In the rows, 128 means zero.
Where one turn sends some rows of the set: a few examples, then the rows asked:
rorom: 122,132,132,111,118,167,112,140,137,140,103,112,143,111,123,104
mosov: 125,149,135,116,116,109,141,142,136,110,104,115,178,104,117,129
Daso: 98,170,125,126,125,124,141,163,105,113,106,146,140,128,124,107
denas: 118,130,118,147,113,142,119,146,127,112,108,172,149,133,118,111
Neru: 143,139,113,138,94,118,157,143,105,141,85,165,161,85,144,94
vuzaz: 113,175,114,155,109,147,160,142,127,132,121,139,139,127,141,108
Pum: 146,155,120,128,108,105,133,141,137,118,90,125,179,101,156,120
Muko: 126,129,139,142,124,129,123,146,144,142,112,178,145,139,140,118
rimi: 138,125,137,114,114,121,152,166,121,113,92,147,136,79,100,116
zuvi: 140,137,137,144,122,123,155,125,139,132,119,150,144,153,132,121
pok: 136,147,129,136,125,149,135,109,128,150,76,149,118,85,142,106
ruv: 122,157,126,145,116,159,164,123,117,142,103,153,116,84,128,96
dasuk: 114,154,154,109,122,110,148,156,123,128,111,126,182,114,133,100
nidu: 132,151,125,109,110,120,119,142,112,146,108,165,164,99,159,132
lekaz: 129,162,137,108,98,141,135,154,121,150,87,121,168,128,123,119
komo: 152,128,136,141,99,120,156,162,108,138,120,110,126,87,147,125
vopon: 119,131,133,126,129,115,150,129,142,127,97,149,109,87,150,84
tata: 133,168,137,115,88,141,136,133,120,145,82,133,164,132,131,115
dun: 121,131,158,144,104,134,129,158,153,129,110,156,134,78,123,89
sepa: 155,141,152,146,99,129,148,139,149,130,82,127,123,84,133,124
kizi: 114,129,137,121,143,114,150,147,143,131,101,138,116,81,141,90
Dom: 114,170,120,160,100,140,146,130,133,126,116,125,133,129,147,117
dopi: 147,126,136,130,103,126,131,164,88,136,94,108,133,92,153,98
Pes: 130,168,125,143,136,127,141,152,82,131,112,137,136,126,122,115
ges: 123,130,123,129,99,139,122,170,103,129,98,128,138,62,136,104
mezu: 109,116,146,160,122,155,134,136,131,113,104,145,156,117,145,136
Kozo: 131,145,133,119,113,104,126,147,126,155,113,167,163,101,156,133
nak: 138,120,149,142,131,155,131,137,106,130,91,118,137,116,139,74
rez: 139,120,140,116,107,116,140,146,128,109,90,131,136,76,103,124
Dos: 136,158,115,126,122,122,151,138,95,127,89,120,141,135,143,135
kot: 163,151,123,138,111,110,139,153,92,138,126,141,139,88,121,100
kosu: 109,109,144,165,121,147,141,129,119,127,102,131,143,120,139,136
Mer: 163,152,119,131,109,118,132,162,105,125,130,155,151,87,126,98
sar: 132,120,145,124,111,107,171,147,107,153,123,145,164,102,151,114
tosan: 112,137,158,132,130,153,148,137,108,151,108,152,114,103,114,96
diraz: 129,131,118,119,102,97,172,135,124,146,104,159,147,105,153,98
kal: 135,130,116,136,125,161,97,122,125,133,103,135,147,107,131,98
vev: 136,114,154,149,137,139,141,135,120,143,98,118,139,113,132,75
toma: 118,130,153,124,139,146,121,132,134,133,131,113,136,123,127,122
Fadu: 138,129,161,159,103,131,132,146,146,114,95,147,148,75,140,123

mezu turns into rez
nidu turns into kosu
Now these:
sar turns into denas
Muko turns into Fadu
tosan turns into Neru

Where one turn sends some rows of the set: a few examples, then the rows asked:
loles: 107,87,121,130,123,164,132,155,140,120,145,86,143,143,125,149,144,108,92,114,116,149,128,128
ravot: 91,108,122,120,152,109,125,132,100,105,118,139,118,160,97,125,105,121,113,126,124,124,150,119
kimik: 124,109,99,134,86,136,102,134,113,126,100,87,129,157,105,125,104,104,105,151,106,145,128,122
Gidur: 96,115,148,112,121,177,144,134,120,144,124,91,128,146,104,120,151,97,114,127,112,153,112,124
zufo: 90,106,126,119,153,113,124,136,103,107,122,138,122,160,97,126,108,119,114,124,121,125,150,119
los: 144,102,92,130,100,137,121,134,125,129,103,95,141,138,106,132,103,121,91,154,117,139,160,94
zake: 92,102,133,107,138,154,167,125,122,133,123,102,120,125,101,148,162,131,115,108,133,161,123,140
tezek: 114,109,108,113,113,117,169,105,114,121,90,113,90,122,104,137,141,139,112,137,157,148,121,139
tafu: 101,109,133,122,113,173,120,144,120,139,127,83,143,155,102,128,136,97,109,127,97,155,121,123
fot: 113,106,113,130,100,155,102,143,117,131,117,81,145,159,104,130,117,99,106,137,95,151,128,123
zil: 147,109,93,126,97,128,138,120,122,127,90,103,119,130,108,123,105,124,93,163,136,134,152,95
fos: 103,95,135,121,131,169,157,145,140,124,143,95,127,132,126,140,160,107,96,114,131,147,118,129
Sog: 131,118,128,109,121,150,180,112,126,139,99,112,106,119,108,115,141,120,99,153,153,136,138,97
kol: 86,110,134,114,158,117,137,131,103,110,122,142,116,156,97,124,117,120,116,122,128,125,146,120
baf: 133,99,103,127,113,157,121,145,130,134,119,90,156,140,104,138,113,117,92,139,106,146,161,96
kinu: 124,104,88,123,102,104,146,109,112,114,85,107,97,128,103,142,121,140,109,142,147,146,130,139
mosaf: 88,110,132,114,156,112,139,128,102,108,118,143,112,155,97,121,116,120,115,125,130,124,145,120
Daba: 124,96,78,130,98,107,122,123,112,113,93,98,118,137,102,152,110,139,105,137,127,152,140,139
sare: 132,101,102,130,100,120,157,120,128,109,101,107,89,128,129,127,131,116,93,152,160,129,117,127
Faf: 90,110,128,116,152,108,135,127,101,107,115,143,111,156,98,121,111,121,114,128,131,123,145,120
nuv: 142,116,108,118,106,132,162,112,122,132,88,111,105,123,109,117,121,122,95,163,152,132,142,95
dup: 92,95,124,114,135,157,144,139,124,130,131,93,141,134,100,158,151,130,112,102,115,166,133,140
redu: 84,108,133,115,159,118,133,134,104,111,125,140,119,159,96,125,115,118,114,120,124,126,147,120
dalo: 121,84,99,139,107,146,114,154,137,113,135,86,142,146,125,151,124,110,87,125,113,145,135,127
kifur: 137,94,86,139,91,114,131,130,128,105,104,100,105,137,129,136,114,116,88,152,145,130,127,127
Kedif: 115,90,85,130,106,124,111,136,117,116,110,91,139,142,101,161,114,136,106,122,110,158,144,138
dol: 101,90,103,124,122,144,121,143,122,124,126,88,148,141,99,164,132,132,108,107,105,165,142,139
gisaf: 101,108,126,106,130,137,177,112,117,128,106,110,98,120,103,139,158,135,115,122,151,154,118,139
gemi: 87,107,130,117,157,117,128,136,103,109,124,138,123,160,96,126,113,119,114,121,121,127,149,119
nosup: 113,125,135,112,106,147,162,110,113,135,95,105,91,137,108,105,143,103,114,153,144,139,103,123
bome: 101,122,148,109,119,167,161,120,116,142,112,100,106,139,105,111,156,100,114,138,133,146,105,123
lipe: 132,88,85,144,94,126,114,144,132,106,117,90,127,144,126,145,112,114,87,140,125,138,134,127
nur: 129,116,99,131,83,125,119,119,109,124,87,96,106,149,106,115,107,106,107,163,125,138,120,121
ger: 121,102,123,119,127,174,137,145,132,142,130,91,157,136,104,137,133,115,96,128,107,151,155,97
bub: 92,108,123,118,151,107,130,130,101,106,116,142,113,158,97,122,107,121,113,128,128,123,147,119
Ganov: 120,115,141,105,131,169,179,123,130,146,115,107,121,121,107,121,151,116,100,139,141,143,138,97
Fem: 107,101,137,117,128,158,175,130,137,124,129,104,104,126,128,131,163,109,97,126,152,140,110,129
mefe: 119,105,122,121,115,138,175,121,132,117,111,109,88,124,129,125,151,113,95,142,164,133,110,128
Pur: 124,123,115,122,92,129,145,109,110,128,85,103,90,142,109,107,123,105,110,163,140,136,111,122
Dogub: 116,108,139,110,135,179,161,136,133,146,128,99,142,128,105,130,149,114,99,128,122,149,146,97

kimik turns into nosup
Daba turns into gisaf
kol turns into zufo
Now these:
lipe turns into mefe
Sog turns into ger

Where one turn sends some rows of the set: a few examples, then the rows asked:
Dasu: 137,125,110,122,114,143,115,124,110,114,110,128,130,122,147,118,170,88,103,124,143,127,116,119,162,131,104,131,120,107
dalu: 130,96,95,144,150,115,99,149,131,101,125,123,141,119,114,108,136,126,99,119,148,145,120,99,160,120,115,119,93,116
Kedu: 157,106,142,116,153,122,168,103,116,108,152,103,143,138,137,129,168,109,114,143,179,160,129,104,118,111,101,138,116,112
liral: 165,133,137,114,159,132,127,113,131,89,116,120,117,120,100,117,129,111,105,135,134,164,99,144,126,118,91,100,126,119
Tegom: 116,125,93,134,131,114,118,111,98,99,143,99,129,111,142,130,131,117,88,145,154,149,113,124,127,143,153,131,157,122
fut: 156,120,125,127,119,125,125,131,123,92,125,138,101,105,136,137,134,146,105,151,157,133,145,115,119,160,116,112,157,104
luze: 137,96,106,134,152,117,112,135,144,111,118,126,154,107,110,118,131,108,95,123,141,150,117,87,166,115,121,124,93,123
fura: 150,134,133,114,169,139,120,123,144,100,118,123,119,121,96,138,107,115,108,124,145,167,95,143,121,103,103,118,128,116
pomuk: 109,123,105,129,142,108,127,106,119,130,133,116,131,99,132,150,108,112,86,152,143,149,122,111,127,127,155,129,159,126
tig: 138,118,142,142,161,120,120,103,115,131,164,134,122,129,142,116,144,116,119,158,182,146,145,104,94,121,82,125,106,130
dag: 160,117,134,119,132,141,119,124,138,114,132,138,115,98,125,170,114,141,109,162,155,136,137,102,124,145,132,135,161,128
lak: 124,123,141,135,162,117,135,103,132,133,150,140,129,122,143,122,133,102,113,137,188,155,145,101,93,113,88,131,103,110
totin: 115,122,96,141,136,106,111,115,94,115,146,108,117,113,137,131,125,131,91,160,145,140,123,124,123,140,145,119,159,130
gunu: 134,124,137,133,153,125,135,98,122,110,154,127,137,126,148,111,152,96,113,133,194,160,136,105,98,125,89,137,102,111
libof: 133,121,134,139,161,136,113,108,117,117,170,123,133,134,145,124,143,113,121,142,199,155,132,109,95,118,95,149,105,126
zes: 170,129,139,114,168,144,113,114,133,100,128,117,121,121,93,136,119,117,111,146,136,162,93,140,127,109,100,115,130,140
gib: 127,122,118,118,132,153,106,127,132,148,113,139,136,116,135,157,135,90,107,131,143,128,114,108,162,107,118,151,125,123
kereg: 142,104,132,134,161,117,143,127,105,120,164,109,120,152,135,130,156,143,122,149,183,146,138,117,106,106,94,130,120,112
tonu: 131,118,111,136,129,140,88,140,104,144,125,139,109,131,137,134,149,121,114,149,136,110,127,122,153,120,99,124,127,129
gofo: 166,119,138,113,120,129,142,112,138,100,116,139,118,90,131,149,131,122,100,155,148,141,140,100,129,156,124,119,157,112
Kuvo: 147,94,104,136,151,129,98,134,133,102,132,115,156,114,110,120,139,115,101,132,145,149,110,90,169,119,124,133,95,139
Dufi: 128,121,110,126,137,112,129,94,111,122,136,108,137,96,133,143,124,104,86,164,136,149,118,108,134,136,154,127,158,139
Batum: 157,103,149,115,163,123,166,101,126,131,152,111,144,133,129,147,152,111,117,154,171,158,132,96,119,100,104,139,120,124
zeson: 141,91,109,140,155,111,105,137,137,123,123,131,143,109,106,117,131,121,99,140,131,141,125,87,164,116,113,112,95,135
munaf: 152,118,123,118,123,151,108,113,114,135,119,129,136,116,137,138,162,88,108,150,131,124,114,107,168,124,109,137,125,139
fel: 138,104,144,121,169,117,161,115,132,143,150,121,134,136,127,153,134,122,118,146,176,154,139,99,110,91,104,138,120,112
rezu: 152,135,127,117,164,143,114,126,133,84,123,115,118,127,101,128,118,118,108,121,151,168,91,150,121,111,102,118,127,114
nadu: 167,118,124,123,122,147,112,127,119,84,141,122,115,108,134,152,137,144,110,156,165,138,128,114,125,159,130,137,160,125
tuzuv: 156,124,126,113,120,144,133,121,137,81,123,128,126,99,137,154,130,122,101,132,170,150,127,109,128,155,136,143,156,102
veko: 156,132,136,119,164,126,123,121,134,101,116,128,108,121,97,121,117,121,107,136,133,158,106,145,120,112,89,95,127,117
gen: 135,120,144,131,165,135,124,98,131,133,162,130,141,123,139,137,133,101,118,146,191,158,133,97,99,110,99,151,106,132
Gopu: 106,123,101,137,138,97,125,113,109,127,132,119,117,104,135,134,114,123,86,154,140,141,130,118,122,134,144,112,158,118
tazav: 148,107,131,125,155,126,152,119,107,102,162,99,134,150,139,129,165,127,119,136,190,156,128,116,112,111,101,142,117,107
Tirur: 119,122,116,126,128,130,112,134,126,152,104,151,116,118,137,137,137,100,105,131,134,119,131,114,154,113,101,121,123,106
kube: 133,93,100,145,157,121,89,149,133,117,133,125,141,118,108,123,125,132,104,133,145,141,119,95,160,112,119,125,97,134
Selib: 125,124,101,131,124,154,88,143,106,120,126,126,123,134,145,135,154,110,112,123,157,123,111,128,155,121,111,148,124,114
Vunog: 125,125,103,127,128,109,134,96,104,103,133,103,135,101,141,127,136,102,83,151,142,152,116,115,133,145,150,123,156,124
sida: 149,93,102,142,146,117,101,137,124,99,129,118,145,116,113,103,149,121,100,136,138,143,118,95,165,127,112,114,94,133
toz: 133,105,138,131,166,107,156,126,120,138,152,123,119,143,131,138,140,137,119,146,177,146,146,109,104,97,93,123,119,104
bana: 164,130,133,122,168,141,104,125,125,97,133,117,111,129,96,131,119,131,114,145,140,158,96,148,121,112,96,110,130,135
Rir: 151,118,148,131,157,127,132,87,120,124,160,128,137,121,142,118,154,97,116,158,179,154,138,97,103,124,88,133,105,136
bupu: 138,123,122,123,128,133,123,139,140,102,123,142,108,103,133,160,110,143,104,135,169,140,140,112,117,145,130,133,158,96

Kedu turns into Batum
pomuk turns into Gopu
Now these:
Tirur turns into tonu
rezu turns into liral
Kuvo turns into luze
lak turns into tig
bupu turns into fut

